128 stands for zero in the data rows.
Some points, each followed by its number:
[144 134 122 136  97 148  91 147 142  82 117 165 152 132 137 146] 0
[100  99 127 109 119 126 160 122 114 151 111 130 132  95 149  91] 1
[128 137 129 149 115 128 107 140 159  94 144 124 134 120 133 139] 2
[255  74  77 255 136 182  56 172 137   6 165 165 124 127  95 174] 3
[127 161 124 105 107 145 116 155 144 137  94 137 135 158 138 142] 4
[ 83 163  74 118 115 104 112 143 106 108 121 117 106  95 155 115] 5
[166 168 112 151  30 148  58 143 181  74  32 176 124 195 139 107] 6
[ 88 146  94  77  87 133  89 140 125  84  91 140 104 123 143 140] 7
[ 25 205  78  98 129 139 143  93 126 102 153  92  68  71  98 154] 8
[115 124 172 137 123 141 109 142 144 117 140 110 129 148 101 135] 9
[123 141 156 222 205 149 193  80 143 166 220 116 108 103  80 192] 10
[179 124 184 125 122 129 161 153 144 122 145 111 191 180 166  82] 11
[170 121 141 177 113  83  68 123  87 119  66 190 204 122 179  63] 12
[169  69 154 137 107 125 136 140 112 119 133 156 134 110 124 121] 13
[104 122 128 162 137 196 105 126 173 142 189  89 148 121 165 165] 14
[111 189 141 118 126  97 125  92 169 124 120 121  71 126 107 127] 15
[218  82 188 161 210  36 239   8  62  79 108  73 220  77  47  71] 16
[ 77 170 114  66  65 162 149 178 150 167 138 127 128 138 182 116] 17
[118 121 131 109 110 146 141 139 136 123 143 125 123 130 125 132] 18
[119 143 123  70  75 157 199 156 166 112 176 100 129 136 137 129] 19
[167  64 133 134 143 173 217 162 142 124 233  93 124 120 112 180] 20
[160  78 116  83 176  89  77 100  83 161  26 214 191 153 143  84] 21
[133 184 100  51  78  69 153 191 110 191  74 123 127 171 203  77] 22
[176 164 239  64  32  86  61 134  91  41   2 132 130 175  95 131] 23
[122 116  88 145 194 148 128 110 118 103 135 152 124 109 130 163] 24
[  0 144 221  18   0 106 120 191 139 121 110  91  65 102  83  28] 25
[129  99 150 134 132 128 135 130  99 138 125 121 131 117 115 109] 26
[ 66 177  17 178 120 175   0 141 105 144  46 192 164 100 169 114] 27
[121 129 133 138 130 161  97 124 130  90 107 145 106 150  97 160] 28
[157 150 148 119 120 103 124 125  76 170  38 129 141 136 129  86] 29
[ 93 103 154 149 137 160 112 116 122 165 136 145  71 105  89 129] 30
[114 128 101 155 149 150 155 122 127  97 197 112 132  98 111 142] 31
[ 37 255 138   0 144  68 155  76  18 207  62   9 141  86 150  91] 32
[101 142 107 135  73 152  63 133 183  76 108 173  89 123 111 141] 33
[255  14 130 225 150  74 157  78 108  34  89 150 158 100 100  63] 34
[143 137  86 101 229  57 176  57 144 120 146  64 107 117  88 177] 35
[168  44 140 110 160 195 246 188 113 138 231  42 100 137 120 191] 36
[ 98 138 173 179 194 154 159  69 136 165 193 100 122  80  73 129] 37
[142 109 148 153 132 145 133 118 122 130  87 115 163 115 137 115] 38
[126 142 112 140 139 131 123 132 148 145 124 111 109 115 118 141] 39
[109 126 166  88  42 151 118 154 141  79 108 148 124 154 130 131] 40
[171 138 111 135  98 139  77 152 123 102  80 176 150 155 131 135] 41
[135 116 148 156 112 182 159 163 127 158 133 131 121 143 122 117] 42
[194  93 152 136 161 105 178 141  91 185 138 110 173 162 173 114] 43
[124 140 126 121 110  82 135 142 134 148 121 111 116 142 136 109] 44
[ 98 150 129  91 117  96 155 109 138 149 118 113  75 119 109 131] 45
[191 118 183 132 108 101 112 119 104 111  68 135 174 147 121 100] 46
[165  65 122 121 143 167 164 133  98 144  75 168 149 129 147 112] 47
[144 113 138 142 114 135 112 128 114 102 116 145 142 125 127 132] 48
[154 127 132 145 109  97  81 120 138 121  68 135 159 149 136 104] 49
[ 54 182 193  75  60 144 165 154 164 199 128  75  52 153 104 130] 50
[ 92 118 141 101 102 148 131 135 119 141 126 125 131 128 140 116] 51
[ 99 128 108 138 144 150 133 138 115 139 160 141 118 113 129 136] 52
[109 151 179 147 109 143 108 142 153 109 153 104 116 136 118 132] 53
[151 170 117 124  64 117  57 160 130  96 129 139 198 144 184 148] 54
[111  92 121 105 137  99 148 138 111 120 105 132 151 115 165  83] 55
[ 14 120   9 103 219 187 136 171 117 116 240 147 125  94  92 231] 56
[167 119 186 144 133 109 153 101 126 200  72 160 175 177 155  74] 57
[128 130 139 152 142 134 135 123 140 132 172 130 134 121 119 153] 58
[203  38 215 143 113 117 116 114 129 118  45 208 143 134 127  71] 59
Which three points above are nearest to each new point by angle, seen from the average point of the numbered points? Their numbers follow each, nearest first.
[138 153 106 135 127 156 123 149 124 149 163 110 153 128 160 152] : 14 52 58
[165 116 149 135 136 125 112 117 123 120 110 140 150 150 123 136] : 46 59 48
[126 132 115 117 126 125 114 141 118 119 123 120 130 131 131 134] : 5 7 56
[ 79 142 119 126 140 119 130 116 137 136 159 103  88  97 112 150] : 8 39 45
[114 101 139 158 141 157 121 152 103 114 161 113 139 103 113 151] : 31 58 52
[143 107 115 102 122 105 116 139 122 137 107 153 134 131 146 111] : 21 55 22
[146 185 169 145 167  88  92  42 162 136 100 122 127 128  74 110] : 15 35 37
[  0 126 242 204 112 199   7  70  81 156 188 105  53  69  43 126] : 30 53 37
[100 143 166 110 120 134 156 123 146 152 142 107 109 124 125 115] : 50 45 25
[ 89 135 100 109 128 132 136 138 134 132 152 110 112 117 125 129] : 8 56 52
[131 110 149 140 137 103 168 115 112 133 131  95 128 111 120  95] : 16 26 37
[123 108 155 118 111 171 154 147 115 139 156 113 145 124 149 128] : 36 20 42
[130 121  80 151 199 162 117 113 107  98 145 134 143 102 122 157] : 24 56 31
[221  81 157 162 195  78 211 166  71 215 160  95 207 158 180  91] : 43 11 57
[104 136 134 159  87 107 106 113 120  70 117 100 111  97 110  92] : 5 25 33
[140 112 121 189 140 167 109 105 116  67 131 132 117 112 103 130] : 3 48 28
[112 155 146  44 154 115 160 148  61 151  88  77 169 172 168 111] : 32 22 29
[156 132 121 141  76 138 101 132 157  98  64 161 143 163 137 110] : 6 41 49
[174 141 161 102 127 114 139 139  63 152  35 128 121 148 133  78] : 29 46 57
[112 107 173 124 105  75 145  87 141  66 143  90 112  96 102  74] : 16 25 34
[131 140 132 148 148 141 147 112 131 138 146 121 122 128 107 134] : 10 37 58
[139 107 118  97 107  89 106 130 122 147  73 159 140 145 150  93] : 21 49 29
[128 121 160 145 130 139 109 148 120 148 135  90 130 121 137 135] : 14 9 53
[110 123 150 120 131 125 104 131 125 189  86 137 119 124 129 104] : 29 57 21
[148 102 155 142 163 107 153  90 120  97 151 107 167 103 116 132] : 16 34 35
[ 83 133 151 102  92 133 134 140 116 118 107 126 125 120 127 117] : 25 51 40
[121 129 119 106 171  82 152 120 112 139 150  90 114 100 132 117] : 35 32 45
[179 172  52 118  41 121   0 146 176  51  28 235 163 169 129 144] : 41 6 0
[120 126 155  97  87 154 114 144 144 105 112 146 125 147 109 140] : 40 33 23
[130 143 126 149 114 108 111 134 158 121 146 123 108 129 114 125] : 2 15 39
[121 148 123 136 142 134 111 108 126 145 131 113 149 122 129 120] : 37 14 39
[130 116  81 132 117 159  70 141 125 115 108 143 122 124 139 142] : 27 41 0
[126 153 133 131  96 110  91 123 163 119 130 119  97 148 100 150] : 15 33 53
[193 100  88  89 199  67 176 152 101 169 108 120 173 153 183 141] : 43 55 21
[156  92  98  76 107  72 122 133  94 149  75 183 139 126 166  77] : 21 55 22
[127 131 101 127 119 127 111 142 131 136 121 149 123 127 142 135] : 27 5 7
[140 124 141 127 129 114 135 128 127 151 108 134 143 138 136 106] : 57 43 29
[109 157  95 121 132 125  64 134 101 161  74 157 137 133 165 113] : 27 21 12
[108 119 130 151 100 118 113 119 121 100 123 135 102 107 110 104] : 33 30 5
[177 123 117 141 127  92  86 119 120 126  98 146 162 162 157 115] : 49 12 21
[ 36 116  87   0 230 171 255 134 212 230 255  83  11 114 128 227] : 18 56 36
[145 127 149 146  86 121 113 153 129 123  90 131 131 126 128 114] : 6 49 23
[114 184  83 134 124 127 136 144 148 131 152  85  87 120 120 158] : 39 8 15
[132 136 134 128 126 132 105 137 122 132 110 130 135 132 134 127] : 27 41 49
[108 132 144 154 147 128 138 115 130 138 138 112 121 119 117 126] : 37 10 58
[133 106 122 133 151 118 131 126 116 126 107 141 119 114 121 133] : 24 47 34
[153 132 104 127  87 130  99 135 150  92  86 147 141 150 148 118] : 6 41 0
[100 118 145 120 122 100 123  98 131 132 110 136  95 116 105 115] : 45 15 30
[103 153 102 114 107 117 146 135 133 133 140  99 111 120 136 129] : 8 5 45
[133 185 194 143  89 112 162 182 137 209 171  68 124 178 117 124] : 50 44 53
[ 42 159 139  46 145  53 145 120  80 178  49  39 170 123 147  93] : 32 22 29
[180  92 127 111 161 104 116 117 102 141  62 189 185 134 158 104] : 21 12 47
[103 122 215 158 120 109 142  47 165  60 112 105 109  86  84  88] : 16 37 15
[110 142 152 103  41 169 170 154 143 191 153 115  84 133 129 122] : 50 17 18
[142 154 114 135 103 129  71 168 123 115 124 128 159 149 160 132] : 54 41 0
[ 51  97 212 176 178 160 118  22 137 124 150 118 155  94  96 140] : 37 10 30
[ 61 203  85 148 128 151 120 137 153 174 172 147 104 139 133 148] : 52 8 39
[ 95 111 101 190 113 178  97 149 154 132 203  84 105 118 121 151] : 14 31 58
[161 124 104 132 126 132 135 137 132 121 119 148 145 156 144 143] : 41 3 0
[159 134 112 136  87 135 103 140 152 102  97 157 143 155 149 123] : 6 41 0
[135 153 101  94  96 111 146 155 122 154 102 133 139 147 160 113] : 22 17 4
[117 120 125 145 140 157 122 125 116 123 163 115 144 106 127 141] : 31 14 58
[128 128 134 125 129 141 113 128 136 115 117 142 127 145 113 150] : 28 33 0
[ 88  90 154 152  33 175 100 196 165 111 252 150 118 129 116 129] : 18 53 2
[149 123 142 145 126 137 153 131 144 123 143 105 152 130 133 143] : 20 36 58
[183 132 113 145  55 124  88 149 180  89  71 171 165 165 171 105] : 6 41 49
[162 123 128 161 165 111 125 100 140 126 147 129 125 123 103 145] : 10 58 35
[109 160 128  98  78 116 164 168 141 178 120 109  82 157 142 120] : 50 17 22
[123  96 158 159 141 134 130  93 132 128 135 143 134 111 101 114] : 37 10 30
[181  54 184 140 118 102 151 127  75 166 111 138 128 133 110  90] : 26 13 59
[150 160 117 106 124 119 158 159 145 146 155 115 102 181 120 149] : 19 44 50
[108 159 124  91  95 123 145 166 134 131 116  96  88 129 132 116] : 50 17 25
[148 169  87 135 125 126  70 145 118 127 117 145 161 151 153 127] : 54 27 41
[113 136  78 121 120 118  94 142 106  96  92 155 167 140 146 130] : 27 41 54
[172 165 136  96 107 102  94 153 146 166  88  89 178 192 205  86] : 22 11 49
[109 110 120 118 173 156 201 105  93 135 191  77 126 115 148 142] : 36 20 31
[160  72 153 130  90 120 131 142 113 108  91 147 143 131 134 102] : 59 13 46
[125  82 167 240 102 206  64 134 140  37 175 126  98 106  69 164] : 3 28 2
[187 168  60 146 112 138 163 185 154 131 219  78 161 161 144 181] : 20 36 19
[130 105  97 127 156 185 164 121 162 128 181 139 122 125 138 165] : 20 31 56
[159 132 129 142 165 114 153 112 120 141 143 110 128 133 117 116] : 35 10 16
[180 112  92 118 161  94 122 119 108 130  88 164 140 131 143 129] : 21 47 12
[ 77  88 106  92 132 142 109 137 119 149  99 192 130 129 135 114] : 21 51 27
[ 66 145 125 111 153 125 140 103 142 139 158  83  71  93 102 149] : 8 45 39
[145 124 139 121 143 126 109 137 132 150 112 132 137 143 137 135] : 21 57 43
[151  97 121 134 168 127 137  98  94 123 107 134 101 103  98 133] : 24 35 16
[110 125 137 140 104 128 104 114 135  98 131 128 127  90 113 108] : 33 2 8
[125 133 107 106 128 102 115 133 118 141 120 114 121 132 134 117] : 44 22 5
[ 98 157 161 110  91 154 140 138 173 133 134 129  97 113 108 123] : 50 25 53
[ 59  45 164  79  53  55  48 147  83 168  47 186  21 118  66  88] : 25 30 23
[255  57 244 157 180 121 128 106   3 124   0 174 200 124  93  71] : 46 59 38
[ 86 147 156 101 105  99 125 127 131 139 100 114 113 138 140  89] : 25 44 50
[114 104 125 121 152 135 108 114 104 155 113 162 157 124 153 112] : 21 47 12
[114 127 147 120 103 107 147 120 122  99 142 107 126 106 111  92] : 25 16 45
[ 38 165  72 123 109 145  76 126 212 183 177 139  42 145 115 158] : 39 8 33
[  0 255   0 173  61 203   0 225 228  69 226 101 116 166 215 187] : 2 14 33
[ 65 112  21 173 252 183 146  33 146  93 155 192 115  61 128 164] : 24 56 52
[ 99  47  95 113 213 179 206  82 135 196 186 176 120  86 113 169] : 52 24 10
[120  79 120  98 141 190 118 160 157 150 173 106 159 198 219 153] : 14 18 36
[135 156 106  52  79 120 219 172 133 217 135 107  69 157 151  95] : 22 17 50
[182 137 155 186 107 119 129 142 149 143 124 107 131 142 131 115] : 11 43 57
[125 158 172  86  49 119  79 139 119  72  27 137 108 166  95 129] : 23 40 6
[215  96  28 163 217  96  83 129 138  76 160 196 153 117 124 214] : 24 3 48
[106 121 140 114 127 128 100 121 117 166  94 142 136 141 145 105] : 21 29 57
[144 114 135 124 129  97 133 115 105 129  98 125 130 113 109  95] : 16 29 34
[109 131 106 131 121 142 125 138 146 116 156 136 109 122 117 149] : 56 52 31
[154 195 114 140  56 106  86 224 176  72 126 123 202 164 205 132] : 54 0 2
[210 118 103 220 198 126  96  92 132  85 136 154 142 120 106 181] : 3 24 34
[128 115  92 150 168  94 161  94 119 141 115 134 130 101 145 103] : 35 55 1
[147  85 103 131 116  92 161 111 129 124  96 138 169 116 175  63] : 55 1 12
[180  83 150 158 154 138 116 101 118 157 103 177 120 156 105 132] : 59 47 57
[ 85 128  95 131 112 173 118 151 168 107 181 150  92 117 111 160] : 56 18 52
[183  90 130 146 130 108 148 109 130  98 107 137 128 114 125 113] : 34 13 16
[157 109 122 136 169 118 164 103 126 152 124 107 131 132 126 143] : 35 43 10
[112 122 144 114 110 118 120 138 118 129 125 135 125 126 126 119] : 25 51 40
